Each path below is one point turned by a fixed rotation once a step. After each direction that follows a path, write how fast that rotation turns it, in degrees per step (0 if it stays still).
Each turn is a multiple of 5 degrees from 10 to 175, or 0.
Each row of a path follows its step; steps can be skipped.

step 0: [-0.30  0.47 -1.89  0.98  0.06  0.43 -0.89 -2.82  0.83 -0.83  1.74  2.74
  1.66 -0.51  1.65 -0.58 -0.01  2.23  0.42  1.29  1.24 -0.72  1.26 -1.40
 -0.87 -0.21 -3.73 -2.45  1.89  0.70  0.52  0.62  0.95  0.66  1.73]
step 2: [-1.48  0.79  0.14  0.64 -1.77  0.59  1.21 -0.64  0.24  0.07  0.44 -0.19
  0.62  0.27 -2.59 -1.58 -0.96  1.76 -0.46 -0.64  0.32 -1.66 -1.20 -3.02
 -2.75 -2.58 -0.77 -0.61 -1.77  1.16  1.65  0.09  0.53 -2.87  2.38]
step 3: [ 2.00 -1.87  0.81 -3.32 -1.21 -1.82 -1.60 -0.29 -1.00 -0.19  2.14  0.38
  0.85 -1.28 -0.46 -2.30 -0.96  0.86 -2.63 -0.27  0.04 -0.75  0.20 -0.08
 -1.86 -1.77  1.70 -0.38  0.51  0.79  2.31  1.51 -1.85 -1.25  1.00]
step 4: [ 0.28  1.45  0.71  0.70 -1.25 -0.37 -1.93 -1.26 -0.88 -0.10 -0.08  1.63
  1.40 -1.70  0.53 -0.91  3.34  2.73 -2.79  0.34  0.87  0.24  2.80 -2.51
 -2.07  1.13 -1.47  0.49  0.16  0.14  0.51  1.86 -0.73 -0.30  0.51]
step 5: [-0.23 -0.53  0.68  1.76  0.93 -2.51  0.13 -0.83  2.19  1.39  2.71  4.04
  1.46 -2.01 -0.69  0.54  1.34  0.48 -0.58  0.57 -1.07  0.61  0.13 -0.13
  1.36 -0.33 -0.23  1.38  0.86  0.67  0.85  1.83 -1.36  0.11  3.04]
step 6: [-1.03 -2.21  0.49  2.07  0.61 -1.73 -0.21 -0.70  0.87  0.97 -0.84  0.35
  0.93 -1.36 -1.58  0.95  0.23  1.43  0.62 -0.78  0.89 -1.55 -2.07 -4.56
 -1.82  0.53 -0.73 -0.92 -0.30  1.91  0.65 -1.16 -0.10  0.89  2.65]
step 7: [-1.37 -3.26 -1.09 -0.96 -0.53 -0.72  0.47  0.73  0.01 -0.35  2.40  1.14
  2.71 -0.82 -0.76 -1.59 -1.05 -0.49 -0.51 -0.43  0.14  0.41 -1.44 -2.52
 -0.54 -0.20  1.44 -3.49  1.19  1.35  1.04  2.49  0.13 -1.43 -0.48]
step 8: [ 1.78 -0.49 -1.52  0.49 -1.36  0.51 -1.89 -2.83 -0.38 -1.55  2.18 -0.23
  1.29 -1.48  1.60 -0.43  0.27  0.83 -0.24 -1.56 -0.69 -0.11  0.88 -2.04
 -2.17 -0.01 -3.32 -1.64  0.83  1.33  2.75  0.51  0.71 -0.75 -0.65]
step 9: [-1.57  0.44 -1.36  1.19 -2.95 -1.48 -0.30 -0.68 -0.34 -0.36  0.97  3.93
  0.99  1.07 -0.01 -0.12  0.03 -1.67 -1.96 -0.83 -2.53 -0.44  0.38 -0.08
 -1.25  0.12 -1.13  1.95  1.85  0.54  2.34  1.17 -1.61 -0.78  1.26]
step 10: [-0.38  0.58 -0.71  0.52 -0.61 -1.01  1.03 -2.91 -0.27  0.05  0.27  0.38
  0.86  0.14  0.01 -2.03  1.68  1.66 -0.56  0.22 -0.10 -2.18 -2.91 -1.99
 -0.97 -1.25 -0.84  1.89 -1.25  1.04  0.79 -0.50  0.03 -1.43  4.47]
step 11: [-2.01 -3.83  0.85 -2.27 -0.70 -2.02 -1.43 -0.80 -0.02  0.35  1.14  0.91
  1.63  0.06 -0.38 -1.32  0.03  1.31 -2.59  1.39  1.30 -2.42  0.16 -0.78
 -0.36 -2.07  1.00 -1.06  1.10  0.08  0.15 -0.24 -2.18 -0.04  1.72]
Directions:
[ 0.37  1.12  0.17 -0.59  0.08  0.34  0.49 -0.53  0.76  0.80  0.36 -0.15
  0.79 -0.27  0.69  0.51  0.54 -0.04 -0.27 -0.24 -0.05 -0.58 -0.22 -0.31
 -0.92  0.55  0.54 -0.17 -0.39  0.19  0.20 -1.23  0.69  0.19 -0.34]
175
[ 0.40 -0.41 -0.21 -0.26 -0.49  0.53  0.00 -0.25  0.38  0.13  0.25  0.51
 -0.92 -0.18 -0.43  0.22  0.46  0.41  0.03  0.12  1.00 -0.53  1.05 -0.61
  0.80  0.23  1.19  0.71 -0.97 -0.27  0.41 -0.06 -0.58 -0.19  0.00]
45
[-0.13  0.04  0.21  0.42  0.09  0.81 -0.41 -0.29  0.45 -0.77 -0.19  0.61
  0.34 -0.72  0.38  0.06  0.51 -0.97 -0.45  0.56 -0.55  1.10  1.42  0.33
  0.26 -0.03 -0.63 -0.31 -0.25 -0.25  0.55 -0.63  0.09  0.08  0.23]
90
[-0.27 -0.05  0.84  0.38 -1.08  0.57  0.84  0.14 -0.17 -0.54 -0.43 -0.31
  0.71 -0.12 -0.37  0.83  0.29  0.28  0.75  0.02 -0.21 -0.16 -0.64  0.62
  0.45  0.12  0.49 -0.25 -0.08  0.56  0.31 -0.29 -0.59  0.26  1.35]
85
[ 0.02  0.30  1.66  0.11  1.16 -0.66 -0.46  0.13  0.27  0.49 -0.07 -0.79
  0.42 -0.38 -1.04 -0.23  0.84  0.32 -0.17  0.03 -0.35  0.08  0.77 -0.08
  0.15  0.10  0.51  0.20  0.07  0.18 -0.33  0.61 -0.24  0.44 -0.01]
45

step 0: [-1.20 -2.45  2.08  0.66  0.58  2.50 -0.15 -0.29 -2.67  0.35  1.55 -1.38
 -1.95  1.51  0.13 -0.08 -0.81  2.11 -1.60 -0.70  1.00 -1.91  0.00  1.17
  0.09 -1.24 -2.52  0.06 -1.95 -2.97  1.33 -0.49  0.05  1.37 -2.33]
step 1: [ 2.64 -0.03  0.89  0.92  0.23  0.28 -3.00 -0.49  0.83  1.24  1.63 -2.99
  0.16 -0.50  2.15  1.73 -1.12 -1.17 -3.18 -1.69  0.81  1.41 -2.21 -2.48
  1.85 -0.67  0.45 -1.04 -0.96  0.04 -0.71  0.09  0.41  1.46 -0.41]
step 2: [-0.24 -3.77  0.77 -2.25 -0.80 -1.32 -0.54 -1.76  0.37  0.25 -1.93  0.31
  0.51  0.08 -0.52  1.89 -1.70  0.63 -1.20 -0.62  0.33 -0.24 -2.55  0.60
 -0.87 -2.99  0.02 -1.07  0.91  0.08  2.47 -3.68  0.10  0.00 -1.35]
step 4: [ 1.02 -0.57  2.20 -2.20  1.07  0.45  1.51 -0.71 -1.28  0.54  3.74  2.95
 -1.87  0.29  0.32 -1.24 -2.79  1.19 -0.20  0.67 -0.40 -1.07 -3.07  0.80
  0.50  0.25 -0.72 -1.28  1.32  0.50  2.82  0.89 -0.16 -1.01 -0.73]
step 5: [ 1.15 -1.88 -1.11  0.88  0.96  0.87 -2.15 -1.26  0.87 -0.53  2.55 -3.26
 -0.15  4.05  0.76 -1.07  0.84  1.49 -1.14 -0.35 -0.73 -1.75  0.80 -1.03
  0.00  0.49 -1.26 -1.20  0.02  0.09  2.44  2.17  1.81  0.68 -0.99]
step 6: [-1.04 -0.01 -3.04 -1.86  1.94 -3.72 -2.96 -1.26 -1.24  0.37  0.75  0.53
 -1.65  0.33  0.97  0.90 -3.04 -1.44 -2.06 -1.84 -0.69  1.40 -2.44 -1.00
  0.49  0.80  0.59 -1.13  0.61  0.12  0.44 -0.14  0.92  0.87 -1.10]
step 7: [-1.88 -3.84 -0.04  0.65  1.04 -1.41 -0.80 -2.59 -0.30  0.03 -1.21 -1.81
 -0.05  2.11 -0.98  0.95  1.57  0.86  2.34  0.93  0.25  2.24 -0.16  0.30
  3.06  0.29 -1.15 -1.09  1.66  0.66  1.34 -2.18 -0.29 -1.01 -1.34]
step 8: [-0.52  0.88  0.23 -0.86 -0.50  0.28 -0.15  2.12 -1.37 -0.74  2.70  0.18
 -1.04  1.57  1.08  0.00 -0.16 -1.11  1.58  1.05 -0.31  3.43 -3.59 -1.52
  1.65 -0.21  0.23  1.15  3.42 -2.36  0.30 -0.34  1.59 -0.91  1.30]
step 9: [ 1.11 -2.64  0.01  0.89 -0.15  1.08  1.20 -0.54 -1.19 -0.74  3.46  1.66
  0.67  0.76 -3.38  1.24  0.12 -0.66  0.03  0.60 -0.26 -1.48 -1.13  1.17
  2.39  0.96 -3.43  0.09 -0.89 -1.25  2.18 -0.17  1.99  0.61 -1.34]
step 10: [ 1.73  0.25 -3.12  1.77  3.09 -0.09 -1.03  2.00  1.28  0.49  2.37 -1.00
  1.75  1.21  1.28 -0.41 -1.14  0.50  0.21 -2.24 -0.10  0.48 -0.59 -3.06
  1.11 -1.58 -0.71 -0.33 -0.60 -1.02  1.34 -1.12  1.71  2.11  1.46]
step 11: [ 0.04 -3.36 -1.89 -0.10  1.00 -2.83  0.18 -2.98 -1.24 -0.43 -0.42  1.98
  0.95  1.12  0.25  0.74 -2.52 -1.28 -0.18  0.56 -1.15  1.18 -1.41 -0.53
  0.31 -1.60 -0.45  0.14 -3.73 -1.40  0.32 -1.38 -1.33 -1.57 -0.25]
Directions:
[-0.47  0.01 -0.24 -0.70 -0.61 -0.85  0.08 -0.85  0.15  0.40  0.79  0.92
 -0.49 -1.27  0.17  0.47  0.24 -0.51 -0.06  0.45  0.20 -0.07 -0.55  0.73
  0.10 -0.24 -0.06 -0.60 -0.68 -0.40  0.60  0.39 -0.39  0.11  0.69]
155
[ 0.15 -0.38  0.29  0.09 -0.42  1.17 -0.28  0.71  0.10  0.47 -0.37 -0.48
  0.20 -0.97 -0.51  0.55 -0.67 -0.37 -0.09  0.30 -0.36  0.19 -0.38 -0.32
  0.45 -0.26 -0.94  0.31 -0.58 -0.33  0.18 -1.09  0.48 -0.06  1.07]
45
[ 0.16  0.10  0.25  0.43 -1.22  0.27  0.99  0.65  0.25 -0.47  0.21  1.15
 -0.64  0.34 -0.59  0.18  0.39  0.16  0.76 -0.01  0.32 -0.46 -0.43 -1.19
 -0.23  0.46 -0.10 -0.32  0.51  0.42  0.60 -0.08  0.16  0.46  0.24]
70
[ 0.04 -0.70 -0.11 -0.59 -0.86 -0.04  0.04  0.22  0.35 -0.85 -0.10 -0.52
  0.18  0.49  0.29 -0.64  0.51  0.06 -0.13  0.15 -1.00  0.25  0.02 -0.19
 -0.94 -0.75  1.02  0.01 -0.25 -0.95  0.81 -0.03  0.33 -0.71  0.53]
125
[-0.26  0.33 -0.64 -0.43  0.60 -0.30 -0.77 -0.15 -0.74 -0.52 -0.14 -0.21
  0.22  0.40 -0.45 -0.13  0.12 -0.59  0.92  0.32 -0.76 -0.28 -0.17  0.28
  0.58  1.18 -0.21 -0.35  0.70  0.37  0.78  0.16  0.77 -0.26  0.96]
25

step 0: [ 2.40  1.07  0.26  0.71  0.88 -0.85 -2.54 -0.27  0.51  3.45 -0.99 -0.35
 -0.51  1.58  3.01  0.79 -0.24 -0.23 -0.09  0.25 -1.08  1.72  0.82  1.10
  0.92 -2.20  2.30  1.47 -1.37  0.87 -1.95 -0.92 -2.33  0.59 -0.50]
step 1: [ 0.68  0.22 -1.61 -1.89  0.21 -1.10  2.02 -0.76 -0.17 -1.11  0.87  2.23
 -0.56  0.60 -0.09 -2.55 -0.52 -0.75  2.01 -2.06  0.97  0.30  0.44  1.41
 -0.04  1.04 -0.76  3.18  2.84  1.19  2.33  2.30  0.08 -1.55  0.00]
step 2: [-1.99  1.94 -1.49 -0.38 -1.69  3.53  1.10  0.50  0.38 -0.25  0.19  2.46
  0.45 -0.63  2.69  0.96  2.92  1.46 -1.86  0.17 -1.81 -1.05 -0.47 -0.30
 -0.62 -0.51  0.34 -0.77  0.31 -0.51 -1.11 -2.37 -0.28  0.74  1.85]
step 3: [-0.02 -0.44 -0.48 -0.69  2.25 -1.55 -0.34 -0.06 -2.65 -1.76  0.93 -1.13
  0.07 -2.09  0.29  3.22 -2.00  2.07  0.55  0.94 -0.48  0.30  0.29  1.88
 -1.26  1.33 -0.81  2.40 -2.53 -1.22 -0.91  0.95  0.32 -0.13 -2.13]
step 4: [ 0.95  0.89  0.21 -0.19 -0.83 -0.69  0.27 -0.71  0.01  2.32 -1.88  2.66
 -1.03  0.30 -2.03  0.25 -1.73 -3.34 -3.24 -1.32 -0.96  1.53 -1.81  1.20
  1.08  1.03  1.47 -0.34 -1.43  1.65  0.79 -1.19  0.19  0.52  1.26]
step 5: [-2.54 -0.21  1.26  0.24 -2.14 -0.72  0.38  1.59  1.00  0.72  1.91  1.34
  3.81 -1.89 -0.99 -0.79  0.81  0.13  1.58  1.43  1.85  0.26  0.51  1.66
 -1.14  1.62 -0.81  0.63  2.94  0.78 -1.38  1.42  0.48  0.44 -0.83]
step 6: [-0.92  1.63 -0.16 -2.33 -2.88  0.79  0.64  0.53  0.29 -0.07  0.41 -2.05
 -0.14  0.32  0.98  1.51  0.42  0.92  0.74  0.81 -1.64  0.02 -0.74 -2.16
  2.62  1.07  1.65 -1.92 -2.70 -1.76  2.72 -1.36  0.65  0.24 -1.56]
step 8: [ 0.19 -3.51  0.06 -1.09 -0.69  0.42  1.63 -0.83  0.36  0.27 -1.35 -0.11
  0.95 -0.23 -0.60 -2.62  1.19 -0.75 -0.57  0.11 -0.81  2.10 -1.54 -1.41
  0.19 -0.91  2.63 -1.23 -0.97  2.39 -0.65  2.64 -1.53  2.79  0.33]
step 9: [-1.08 -2.14 -1.37  1.53 -2.05 -1.44 -2.25 -0.06 -2.90  0.34  2.28  0.04
 -0.73  0.09 -0.40  0.34  2.29  1.19  1.35  0.96  0.73 -1.70  1.14  1.32
  2.23 -0.68 -0.80 -1.70  2.31  0.10  1.04 -0.33  0.96 -2.12  0.28]
step 10: [-1.11  2.15  1.30 -1.95  2.56  0.22 -2.15 -2.12 -0.30 -0.48 -2.13 -0.78
  1.93  1.94  1.22  0.56 -0.51  0.89 -0.57 -0.75 -0.23 -1.56  2.09 -2.44
  0.63 -0.67  0.15 -0.34 -0.56 -0.05  2.27 -0.67 -0.82  3.21  0.39]
step 11: [ 1.86 -0.15  0.83  1.98  1.05 -0.71 -0.42 -0.97 -1.98 -0.65  0.78 -0.89
 -2.34 -0.38 -0.48 -2.62  1.00 -0.33  0.26 -2.82 -1.73  1.67 -0.48 -1.31
 -1.94  3.17 -0.66  0.66  1.88 -0.59 -2.66  0.05  0.16 -0.70 -0.89]
Directions:
[ 0.74  1.09 -0.03  0.17  0.77 -0.49 -0.51 -0.57  0.27  0.13 -0.18 -0.60
 -0.76  0.10 -0.18  0.67 -0.64  0.09 -0.08  0.43 -0.47 -0.61  0.68  0.82
  0.82 -0.34 -0.03  0.14 -0.31  0.36  0.71 -0.05  0.10  0.68 -0.94]
110
[ 0.02 -0.35  0.02  0.09 -0.64  0.17 -0.39 -0.29  0.05 -0.67 -0.01  0.39
 -1.26  0.16 -0.34  0.47 -0.10 -0.67 -0.28 -0.48 -0.13 -0.35 -0.93  0.08
  1.18  0.39 -0.38  0.21  0.33 -0.45  0.93  0.10  0.58 -1.05  0.66]
140
[ 0.07 -0.13  0.34 -1.12 -0.39  0.47 -1.06 -0.14  0.30  0.33  1.05  0.15
 -0.08 -0.09 -0.56  0.39 -0.80 -0.06  0.66 -0.50 -0.05 -0.63 -0.31  0.19
 -0.12 -0.96 -0.38  0.23  0.26 -0.46 -1.10  0.18 -0.37  0.68  0.35]
155
[ 0.00 -1.17  0.10 -0.36 -0.36 -0.18 -0.27 -0.72 -0.36  0.39  0.31 -0.94
  0.40  0.23 -0.66 -0.09  0.40 -0.56 -0.73  0.63  0.40 -0.57  0.01 -0.71
  0.40  0.84 -0.14 -0.88  0.40 -0.20  0.14 -0.04  0.29  0.97 -0.67]
25
[ 0.59  0.03  0.44 -0.76  0.08 -0.32  0.22  0.06  0.77 -0.55 -0.28 -0.19
  0.80  0.21  0.04  0.27  1.10 -0.52 -0.46 -0.58 -0.51 -0.28 -0.29  0.25
  0.40 -0.55  1.41 -0.14 -0.63 -0.32  0.11 -0.80 -0.01  0.42  0.74]
175
[-0.08 -0.04  0.42 -0.28 -0.53 -0.10  0.47  0.13 -0.79  0.13 -0.92 -1.07
  0.03 -0.03 -0.72 -0.80  0.25  0.15  0.45  0.34 -0.20 -1.21  0.38  0.80
 -0.12  0.28 -0.26  1.29 -0.16 -0.03 -0.44 -0.13  0.29 -0.42  0.59]
175
